Named turns come first, each shown by rows before and after it. Which turns, in which order, take the first row of each pair that follows to the second? Write the first one first, as in the answered first pair.
turn q_767:
[ -4  10 -34  14   3  11 -22   1] |-> [ -4   1 -35  15   6  12 -20   9]
[ -1   6  -4   5  -1 -16  -8   3] |-> [ -1   5  -6   6   3 -16  -6   2]
[  4  12  -9  -3   8  21   2 -12] |-> [  5  -6 -11  -1  16  21   7  -3]
[-10 -25 -39   5  30   1 -17   8] |-> [ -3 -27 -21  14 -13   1 -15  39]
turn q_207:
[  4  -4   7   1   9  21   6 -10] |-> [ -4  -9 -14   0  19  10  -7  -7]
[-15  15  23 -15  -1 -37  -4 -13] |-> [ 10  18  29   2 -17  30  13  -6]
[  8 -11  -6   7   5  -1  23  13] |-> [  3 -13  -9   5   9 -12  19  11]
turn q_880:
[ -1 -20 -25  -3 -15  -1 -19  34] |-> [-11 -30  -7 -16  16 -28  -9  14]
[-13 -13   0  -8  12 -31  -2   0] |-> [  4 -21  17   5 -13   6  13  19]
[ -5 -22   2  -5  -4  -2  -5   4] |-> [ -5 -19  -2  -3  -7   3  -7   6]
[ -7  -5 -13   9   8 -13  -5  -2] |-> [  1 -12   8  10   7  -2  10   1]
Then:
Each pair is 2 to 4 turns apart.
[ 15   1   4  10 -19 -21   3  17] |-> [ 18  20   4   9 -23  -9   3   4]
q_880 then q_207 then q_880 then q_207
[ 21  21 -12   2 -23  32 -13  -4] |-> [ 20  -8  31  -8  14  19  18 -21]
q_880 then q_880 then q_767
[-8 -8 21 -6 -4  3 16  1] |-> [-17 -18 -13  -4   9  -3   1  11]
q_207 then q_207
[  7 -26 -28  -1  14  -1 -11  12] |-> [  9  -4  -7  -1 -31  -8 -15  24]
q_880 then q_207 then q_767 then q_880
[  6 -18   2   4  26  24   5  -3] |-> [ -3 -12 -14  -2  32   8  -8 -11]
q_880 then q_880
[ -3  30 -17  -4   1  -6 -18   3] |-> [ 4 24 30 -7  1 -8  8 -7]
q_207 then q_880
[  3 -26  41   8 -19 -17  23  18] |-> [-21  -9   5  -5   4 -58  -6  -2]
q_880 then q_880
[ -1 -14  13   3 -15 -12   7  24] |-> [ 10  10   4   8 -23  22   5  10]
q_767 then q_880 then q_880 then q_207
[-11 -29   7   2  30  -3   5   8] |-> [ -4  11  39   3 -15   0   7  -3]
q_207 then q_767 then q_767
[  6  -1  -6  -8  29  21   9 -20] |-> [12 -8 -1 -2 14 36 14 -5]
q_207 then q_880
[  1  19 -11 -14  18 -22 -21   5] |-> [ 14   0 -14  -1  -5   6 -14  37]
q_767 then q_880 then q_880
[ -9  20   6 -16 -28  10   6   8] |-> [-13   5 -30 -16  11  13  -3   0]
q_207 then q_767 then q_767
[  9  15 -37  -4   0  38 -10  -1] |-> [ 10   4 -30   2 -15  39  -7  21]
q_767 then q_767 then q_767
[  0  25 -15  -2   5  15  -6 -17] |-> [ 7 16  6  3 -1 31  8 -9]
q_880 then q_880
[  8  -9  -7   8  15  11  10 -14] |-> [  2 -18  -7   5  18  -6   8  -5]
q_767 then q_880 then q_880
[ -4   3 -33   0  30  31   3 -20] |-> [  8 -12  12  11 -28  34  19  28]
q_880 then q_767 then q_767
[-10  -6 -17  -5  11  -3  -3   9] |-> [-7  7 20 -8 -5 -6  9  0]
q_767 then q_880 then q_207 then q_767
[ -8  21 -37  -2 -25  11 -27   7] |-> [  3  -8  47  -6 -23   7  24   6]
q_767 then q_767 then q_207 then q_880
[  3  26 -39  -1 -22   5 -14   7] |-> [  5  -4 -34  -6  34  17  10 -11]
q_880 then q_207 then q_207 then q_880
[ -3   8  -7  -7  28  -5   1 -25] |-> [  5 -10 -26   7   3  17  -5  16]
q_880 then q_880 then q_767 then q_767
[  1 -16  36 -10 -19 -29   9  16] |-> [ 13  12 -13   4 -40  23 -14  22]
q_767 then q_880 then q_207
[  4  15 -30  13   3  26 -10 -11] |-> [  1  14  32  -2   2  -8  14 -25]
q_767 then q_207 then q_207
[ -7 -23  33  -5 -12 -38   0  19] |-> [ 16   8  23  11 -39  32   3  15]
q_767 then q_207
[ -5  12  42  -3   3 -23  19 -24] |-> [ 14   9  12  22 -33  35  11  16]
q_767 then q_880
[-10 -34   5 -14  28 -41   1  11] |-> [ 11   0  56 -12  -7  -6  26  -6]
q_207 then q_767
[ -1   3 -21   4  -5 -17  -5  12] |-> [ -4  11 -17  -1   1 -23  -5  -1]
q_207 then q_880 then q_207 then q_880
[  0 -14   9   4 -14 -10  -6  31] |-> [ -3  20 -19   2  -4  -7 -25   1]
q_767 then q_207 then q_207 then q_767
[-15  16 -24  -6  -3 -14  -9 -19] |-> [-13   4  20 -11   1 -21  13 -24]
q_767 then q_207
[  5 -30 -25  14  31  33   0  19] |-> [  0 -33 -14   9  46  20   9  10]
q_880 then q_880
[ -3   5 -18  -9  18  23  10   2] |-> [-15   6   5 -21  14 -19  12  -4]
q_767 then q_880 then q_207
[-14  25 -32 -20   5 -52 -19 -11] |-> [ 11 -39  35  -7   8 -10  43  24]
q_767 then q_880
[  5   9  23 -18  33  -7   3 -26] |-> [ 17 -15  14  -5  29  32  12   4]
q_207 then q_767
[  6 -28   2   5  12  26  26   8] |-> [-10 -12  18 -10  21 -22  21 -16]
q_767 then q_880 then q_880
[  8  18 -20   9   9  30  -4  -4] |-> [ 10  23  15   8 -22  19   5   4]
q_767 then q_207 then q_207 then q_880
[-12  15   3 -10 -17 -27  -9  -3] |-> [-13   9 -20  -6 -11 -20 -17   5]
q_207 then q_207 then q_207
[ 11 -11   9   8  -3  22  15  10] |-> [ -7 -12   9  -4  10 -26   3   7]
q_207 then q_207
[  6  27   5   2  -6  -3  -4 -21] |-> [ 15  14 -12  12   1  26  -4  -9]
q_880 then q_207
[ -7  21 -20 -13 -24   3  -9   0] |-> [ -5  25  -9 -14 -28   2  -5  -5]
q_207 then q_207
[ -8 -21 -18   0  24  -7   7   5] |-> [-14  -3 -11  -2 -12 -28  -5  17]
q_880 then q_880 then q_767 then q_207
[ -2   7 -40  -3 -28  15 -23  27] |-> [ -6  15 -52  -8   2  14 -25  -3]
q_767 then q_767
[  0  21  19  -3 -10  -4   6 -11] |-> [ 9 10  9  7 -6 24 12 -4]
q_767 then q_880
[ -2 -22   2  12   4 -29  11  25] |-> [ 13 -20   5  21  -4   5  20  29]
q_207 then q_207
